In the rows, 100 means zero.
Each named turn below is shown by a few rows before and after it. Which turns, in which order, take the first row of each later pair to the second? The first pair is answered.
minak:
124	86	82	69	105	93	70	99	91	128	116	83	117	79	98	88	109	93	119	94	113	90	122	112	120	119	81	114	116	119	111	100	96	121	110	98	94 => 120	90	93	87	105	101	79	96	92	132	117	96	95	82	98	70	112	107	122	92	119	75	129	110	134	116	77	104	119	104	107	98	87	112	104	106	95
98	93	93	95	80	80	89	94	116	85	75	97	113	103	103	106	126	53	76	127	106	100	97	112	102	113	97	114	96	102	75	104	89	116	92	76	84 => 106	118	72	79	93	97	81	100	86	75	91	73	104	86	137	104	121	73	75	110	88	89	108	84	109	115	101	92	95	99	90	78	84	117	95	86	105
114	122	81	100	101	98	89	108	73	105	101	116	118	100	106	104	70	106	123	101	78	109	102	98	84	99	113	99	102	104	95	99	112	102	119	77	101 => 107	129	93	122	99	110	93	107	73	111	99	129	93	103	106	85	75	120	125	103	90	93	109	99	96	96	109	94	103	90	88	99	99	87	112	88	102
Fasok:
104	95	93	95	116	150	105	109	85	122	94	88	84	87	135	98	120	99	121	95	103	76	85	79	99	92	103	76	85	93	109	101	109	91	72	99	119 => 97	83	100	101	113	144	117	105	98	128	89	102	83	90	124	106	113	101	132	101	107	84	71	89	95	78	106	84	81	95	104	117	117	101	73	94	114
96	102	92	107	98	115	112	64	113	116	87	138	62	111	102	103	107	110	104	100	85	85	102	100	95	60	86	111	84	94	95	90	83	103	83	102	118 => 105	104	67	75	101	105	98	71	103	109	96	115	93	97	108	132	101	100	98	97	69	106	95	90	80	63	96	116	78	113	106	82	100	122	94	89	122
116	107	106	101	107	99	77	108	77	75	110	121	118	101	116	116	124	92	70	111	128	108	75	83	103	93	93	95	90	90	91	110	118	105	127	109	83 => 112	107	115	115	105	105	78	104	77	79	108	129	106	104	116	104	130	95	71	112	133	103	80	88	109	95	91	93	91	82	86	111	109	98	123	116	80
nodif:
88	113	79	107	107	91	99	100	119	106	125	92	70	93	111	73	93	94	102	97	86	67	102	83	119	144	104	107	122	82	70	95	89	103	136	132	100 => 95	109	60	80	110	80	97	105	112	100	130	79	94	80	112	103	80	87	101	96	75	87	91	78	104	142	110	114	119	96	80	96	102	122	148	112	102
67	78	120	137	96	105	139	75	132	112	87	143	67	105	77	89	94	98	140	116	109	107	82	127	95	70	101	111	103	69	79	126	81	99	98	91	111 => 77	121	102	122	105	127	115	84	86	91	106	106	50	91	129	60	104	119	117	94	97	68	119	90	111	104	94	76	114	61	91	77	60	74	95	122	135
92	75	101	101	81	107	117	92	133	127	108	120	89	101	112	141	96	118	100	97	102	104	93	108	102	68	115	75	104	86	112	123	109	116	94	91	77 => 91	88	105	109	79	122	113	91	124	123	112	119	70	101	123	115	107	129	95	91	105	83	108	104	116	77	109	58	112	73	108	106	93	98	87	108	81

Each pair is two turns apart.
96	107	119	107	107	123	96	91	94	97	139	94	86	79	112	107	78	125	109	96	86	85	100	110	88	112	103	101	103	83	121	92	122	117	103	105	107 => 99	100	112	96	102	107	89	95	101	89	139	84	108	78	109	123	81	110	101	97	86	98	98	111	75	119	103	109	101	97	123	92	129	126	108	95	100 : minak then Fasok
89	109	106	100	112	113	106	85	89	99	104	107	83	99	112	93	91	117	115	99	101	89	83	95	117	89	105	74	105	78	105	87	105	94	98	110	114 => 94	110	94	85	115	108	98	91	81	93	108	92	98	90	120	108	88	114	111	94	92	97	84	87	112	95	106	77	107	85	109	81	112	101	104	104	117 : Fasok then Fasok
107	110	94	92	108	104	107	106	93	107	102	96	97	88	106	112	82	116	113	86	83	109	92	95	104	74	103	104	91	94	103	107	109	117	114	91	114 => 102	98	106	104	99	97	113	103	111	113	93	110	100	96	90	112	85	106	113	94	92	116	87	109	103	69	102	114	91	95	96	118	112	115	110	90	104 : minak then minak
97	88	119	100	95	89	119	95	123	99	100	107	103	103	66	101	86	96	106	106	102	118	76	112	94	72	92	133	93	88	87	117	94	101	91	100	88 => 107	121	93	77	106	105	95	103	80	79	117	67	102	86	107	87	91	111	87	89	84	93	104	79	103	97	92	107	101	84	103	73	83	85	93	122	108 : nodif then nodif
84	94	102	85	87	87	84	102	107	85	109	78	125	110	99	87	124	104	82	126	114	76	118	106	118	133	97	97	107	118	108	70	90	71	86	107	80 => 88	105	96	84	98	101	84	105	93	86	113	75	109	102	114	83	117	118	89	117	108	67	121	91	123	127	101	86	108	110	113	62	87	74	88	115	93 : nodif then minak
88	101	101	111	102	108	122	88	73	106	101	123	101	80	110	89	85	104	98	101	105	92	99	90	108	80	105	98	88	103	98	104	104	117	104	94	126 => 88	98	99	108	102	102	123	86	76	108	101	125	111	79	104	98	86	102	98	102	106	98	95	92	104	77	106	104	86	106	98	106	108	123	103	89	128 : Fasok then nodif
98	102	93	106	102	107	109	102	102	106	105	106	94	100	101	100	91	109	110	98	101	97	99	97	108	82	108	97	100	102	100	101	99	100	99	98	109 => 104	107	82	93	102	99	99	105	92	96	107	92	108	99	107	104	92	100	100	97	97	98	101	91	101	92	107	97	103	110	105	93	98	95	101	97	108 : minak then Fasok
104	106	80	72	113	109	108	106	73	97	112	77	111	91	121	125	71	112	108	103	87	122	69	80	79	75	103	100	86	120	108	91	117	135	123	93	127 => 88	105	120	137	100	127	126	92	97	111	94	118	52	117	104	68	91	127	112	112	117	82	83	99	112	74	89	92	92	90	82	97	88	95	99	120	117 : nodif then nodif
105	94	95	82	97	90	92	99	114	100	95	95	125	92	91	121	92	84	102	105	103	115	91	103	87	109	105	108	102	122	105	105	106	106	105	89	94 => 98	99	109	103	90	99	88	96	118	97	91	96	108	103	94	87	110	85	87	105	115	88	114	107	100	129	95	101	110	113	96	94	88	79	91	109	90 : Fasok then minak
87	91	107	113	104	106	102	82	111	117	87	130	52	117	86	79	96	111	105	92	122	103	96	101	134	102	102	104	105	75	91	119	79	93	118	108	92 => 98	107	80	82	121	116	92	90	81	110	102	102	58	96	115	96	81	126	107	77	100	109	96	77	130	97	111	89	104	77	114	102	87	106	126	109	118 : Fasok then minak
112	114	69	102	120	87	133	100	134	93	120	100	64	110	92	93	68	101	106	96	112	118	71	101	118	86	103	136	116	123	97	104	89	130	101	100	90 => 114	120	59	91	121	87	128	103	125	88	125	88	73	105	100	99	66	101	103	92	102	120	73	93	113	91	105	132	114	129	103	96	93	136	104	100	95 : nodif then Fasok
102	99	106	75	95	89	103	81	110	94	104	86	116	104	109	114	88	107	102	108	102	119	94	102	81	90	105	103	87	127	115	109	111	115	123	96	121 => 97	92	130	110	81	89	104	77	125	93	92	101	100	125	98	80	108	97	93	113	120	97	108	116	94	107	93	104	93	118	95	107	89	85	111	111	108 : Fasok then minak
101	75	120	112	89	83	121	92	125	100	88	114	109	124	72	101	112	77	94	102	117	107	86	124	99	101	78	119	91	111	85	129	102	89	94	95	84 => 106	76	110	99	88	75	110	95	120	92	91	100	127	121	75	107	114	66	85	103	111	112	89	122	91	113	77	123	93	119	86	123	105	90	95	92	81 : Fasok then nodif
105	99	101	110	114	109	92	104	105	79	90	96	80	89	91	88	90	114	108	97	97	101	68	75	109	85	105	83	123	108	104	99	101	97	92	62	89 => 107	98	105	116	114	108	93	103	105	79	88	97	78	94	90	81	92	113	107	99	100	95	72	76	111	88	103	82	123	109	100	98	95	91	89	65	88 : minak then nodif
